One turning vector, and how many steps it has turned
The counts run from 0 to 402.
[114 150 150 136 117 141 108 131 117 124  97 128 108 133 115  67 134 113
 148 108 135 164 146  81 130  78 166 127 120  89 129  92 144 139  83 152
 121 166 167 154  92 114 126 113 142 165 142  67 146 106 160  96 159  91
 154 118 139 141 133 113  88]
12
[110 135 133  87 144 152 159  76  84 140 131 107 125 112 144 113 156 142
 128  89 159 158 148  94 114 123 175 170 109 115 145 127 103 145 134 169
 109 131 198 136 122 129 142 159 149 132 104  98 130  97 119 175 148 152
 129 150 188 144 118 141  94]
281
[107 156 150 111 150 130 139 125 112 145  86 115 114 139 157 135  83 137
 104  90 115 145 106 125 181 131 125  90  46 111 163  77 137 140 127 136
 110 112 112 147 128 118 140 129 164 158 105 157 111 159 132 185 164 102
 101 129 124 110 139 131 167]
257
[123 145 129 156  94 141 113 146 132 116  87 134 139 152 106  85 135 114
 110 175  85 179 165 115 136 110 167 152 126  83 146 162 135 126 114 165
 135 168 132  90 124 121 116 138 166 178  71 117 122 144 149 132 125  78
 122 149 134 171 121 136 163]
367
[153 138 202 135 137 126  99  99 133 104 104 141 111 158  89 109 129  63
 132 106 156 134 133 104 175 148 128 133 107 104 124 128 149 121  90 127
 134 151 155 111 118 108 159  76 150 180  86 109 170 126 131  94 137  86
 114 130 109 120 132 110 114]
338
[142 120 159 129 121 121 119 122 128 156 113 144 149 122 100 101 133 134
 133 163  66 139 156 140 126 126 167 147 151  76 114 131 114 121 136 174
 125 180 110  82 117  83 130 165 173 168  86 145 114 141 122 156 138 109
 118 151 186 117 147 158 170]
359
[128 161 156 112 151 145 141 126 110 164  88 139 120 134 160 131  94 123
 119 105 110 156  94 116 168 124 114  83  60 115 170  77 143 119 118 143
  99 109 119 137 142 113 147 134 160 177 110 152 100 167 128 194 166 105
 115 126 131 113 145 118 155]
260
[ 81 125 144 107 140 131 150  98  81 123 113  81 121 117 141 121 137 154
 107  51 151 154 162  89 151 115 174 154  79 110 126 109 108 158 125 139
 115 122 180 129 105 138 133 131 142 134  78  93 119  90 138 142 158 103
 118 152 148 149 124 145 126]
287
[119 157 156 115 149 140 139 125 110 160  87 133 117 137 161 133  93 127
 111  99 111 156  97 118 175 126 119  84  54 113 169  76 140 124 118 139
 102 110 113 138 137 115 142 129 160 173 106 154 103 164 130 191 166 105
 110 126 125 112 146 124 159]
259
[135 121 173 138 115 101 158 108 109 111 110 104 119 161  95 126 116 110
 108 107 130 135 126 168 151 129 163 154 109 130  91 118  77 103 140 124
 146 127 101 121  91 104 123 155 195 157  86 134  93 141 148 130 178 116
  85 111 139  72 149 145 166]
71
[130 117 162 135 139 124 123  97 137  83 117 137 114 142  81 101 129  63
 148  73 171 150 107 111 145 122 133 125 102 124 146  88 147 119 101 105
 125 160 144 163  99 108 140  95 163 173 115 114 166 136 127  77 157 110
 109  91 110 103 133 147  89]
22
[119 155 155 162 114 127 133 117  70 142  79 137 126 144 108 107 117 135
 116  90 160 145 160 102 142  87 167 138 119 124 115 103 116 163  92 148
 122 117 155 125 100 123 115 114 121 140 121  63  80  82 145 113 147  74
 166 142 117 142 121 165 111]
150
[163 132 162 129 147 110 124  94 113 136 123 190 134 129  76 107 106  95
 156  87 163 112  91 151 120 135 127 131 147 137 166  72 133 136 126 131
  96 134 112 144 119  88 138 126 150 168 149 135 113 129  80 101 118 122
 144 120 126  74 130 191 108]
168
[116 135 148 139 104 137 150  96 146 148  93 162 127 118 101 109 128 121
 108 143  67 166 139 132 119  98 135 111 128  73 119 104 134 102 110 141
 102 185 104  87 102  76 141 146 147 170  93 147 128 134 133 144 157 118
 128 143 178  98 177 142 118]
41
[127 159 135 145 115 166 133 137 120 151  73 155 147 134 131 115 104 114
 126 173  86 178 103 124 143  93 126  89  89 114 166  97 140 125 100 159
 131 150 105 144 125  90 112 133 163 168 119 143  97 180 139 170 153 113
 121 107 137 123 153 165 162]
402
[152 103 137 143 138  75 144 100 128 133 115 145 124 165  90 129  90 113
 121  94 127 116 136 169 151 154 163 141 118 115 124 107 105 125 160 115
  91 138  83 108 118 126 141 173 185 154  88 169 102 143 116 163 169  95
 108 135 146  92 123 171 144]
212
[142 192 139 116  95 172 144 126 115 121 100 150 130 148 121  87 135  99
 111 191 127 173  94 141  98 112 138 161 128 134 188 151 119 109 118 186
 138 122 147 140 133  98 121 148 172 186 140 116 117 159 124 145  98 160
 122 130 139 112 123 118 135]
91
[ 95 127 163 125 147 124 143 106  75 134 108  95 115 125 142 121 136 142
 116  44 149 157 155  87 164 109 161 137  81 110 113  96 106 143 111 134
 116 113 169 124 107 136 133 120 142 149  78  87 100  95 146 136 176  84
 129 140 132 141 135 131 129]
290
[118 153 156  93 144 110 140 112 112 137 102  87  96 150 149 119  80 154
 119  92 142 113 113 140 173 140 165 124  60 113 137  82 110 163 141 154
 125 120 125 174 106 119 137 146 179 126 134 134 134 133 141 187 171 129
  97 125 154  86 120 132 147]
251
[103 137 124 148 119 109 145  75 133 128 101 182 137 122  87 109 101 145
 100 113 108 141 136 155 121 123 139 126 136  84 171  98 129 165 128 146
  87 173  94 104 113  89 123 127 125 140 108 160 122 109  93 132 113 110
 151 166 150 103 139 208 116]
178
[153 152 134 154 105 116 121 101 147 112  78 158 101 189  80 110  95  72
 105 126 161 134 154 111 151 137 155 143 112 110 141 146 164 139 101 116
  99 145 151 103 124 147 163 115 140 160 101 109 159 109 133 125 133  76
 139 154 110 143  99 126  70]
195
[132 119 170 140 113 100 155 103 109 104 110  99 118 163  90 128 117 108
 105 105 136 136 130 168 150 132 164 157 105 131  94 123  80 107 141 117
 148 128 104 123  92 109 124 151 194 153  80 133 101 141 146 125 176 117
  80 112 134  78 143 150 161]
70
[ 88 129 158 121 144 126 144 101  77 129 109  89 117 122 140 122 138 146
 110  45 152 159 160  88 162 110 166 144  77 111 117 102 106 149 117 134
 115 115 173 125 106 136 131 123 138 141  75  93 106  93 144 138 170  90
 125 144 136 145 131 135 128]
289
[101 108 146 109 127 116 146  90 152 110 116 132 131 101  85 118 116 120
 113  98  93 138 122 146 126 123 139 119 110  90 137  85 137 127 133 113
 108 185 100 121  90  69 139 135 163 154  94 168 156 136 105 112 144 134
  94 130 164  77 165 187 135]
34
[120 140 148 131  98 139 148 101 148 153  93 159 122 119 103 107 129 121
 107 150  63 166 144 128 112  95 139 111 132  69 118 108 139 101 105 144
 102 182 108  86 100  75 144 150 148 176  99 141 128 134 135 143 153 119
 129 148 181 103 176 131 115]
42
[114 169 138 133 104 158 168  66 100  83 101 119 130 157 116 123 135 110
  91 155 176 172 118 145 134 130 150 178  96 142 172 164  87 149 121 172
 159 127 164 150 117 118 107 116 158 121 102 113 128 128 133 155 121 163
 108 129 138 122 115 167 122]
100
[ 94 138 133 162 119 139 129 113 109 122  99 139 123 127 121  76 147 131
 135 105 119 191 158  88 129  73 161 126 123  79 138  97 126 143  87 158
 116 172 151 139  99 120 107 113 137 156 111  82 119 108 160 111 164  81
 162 125 144 153 141 138 101]
8
[132 163 124 141  93 123 114 115 152 118  70 150  99 172  87 101  86  99
  94 135 140 132 164 109 141 123 161 138 111  93 148 143 176 156 102 128
  97 153 150  98 115 135 161 119 128 157 108 109 166 101 133 124 116  78
 142 170 117 148 101 132  82]
192
[119 143 127 147  94 139 111 148 134 119  90 127 141 144 108  87 129 121
 109 175  79 172 166 117 132 109 171 152 129  80 146 161 136 133 119 164
 133 171 131  88 123 116 118 141 165 175  71 123 124 144 146 132 120  80
 121 156 140 165 120 138 168]
366
[119 152 151 129 117 142 106 137 124 119  98 120 106 134 111  66 130 109
 148 105 138 157 143  82 131  80 166 128 121  92 132  93 153 140  86 148
 124 163 168 159  91 114 132 111 145 168 146  67 154 107 155  89 152  93
 148 117 135 137 128 113  87]
13
[153 164 188 118 132 160 129 134  82 170  67 141 139 132 123 155  94  96
 116 122 137 130 105 108 164 115 119  97  75 160 126  97 145 126  93 134
 138  89 143 124 126  92 144 117 146 168 111 110  78 148 122 157 148 107
 107 121 114 110 144 160 159]
119
[183 128 152 113 127  99 117 105 142 124 111 139  98 182  70 113  89  70
 142 110 178  94 137 134 142 160 172 162 125 132 119 133 143 134 136 114
 103 135 146 122 115 136 174 155 175 155 122 121 161 119 114 134 147 109
 112 135 140 106  93 135  85]
202
[120 135 120 107 148 167 168  64  95 135 134 145 138 117 142 121 165 112
 126 105 158 190 124  98 113 129 141 160 107 130 187 133 114 121 129 158
  96 128 186 129 149 135 142 148 149 156  86 127 119 128 105 182 139 151
 130 141 169 154 121 146  91]
276
[124 165 182 116 121 150 136 128  85 144  59 107 132 139 126 159  85 120
  92 112 138 129 121 116 182 117 134 107  53 147 120 105 134 154  99 130
 153  95 140 131 111  99 135 107 145 141  99 110  95 133 133 152 147 106
  95 130 109 113 137 170 167]
115
[139 171 102 156 109 131 137 133 131 129  96 161 112 183 134  77 119 108
 116 159 120 181 124 132 123 118 156 145 124 102 192 140 126 112 128 167
  90 130 125 125 146 151 126 163 171 191 119 129 106 156 144 167 134  95
 149 144 124 149 103  95 120]
229
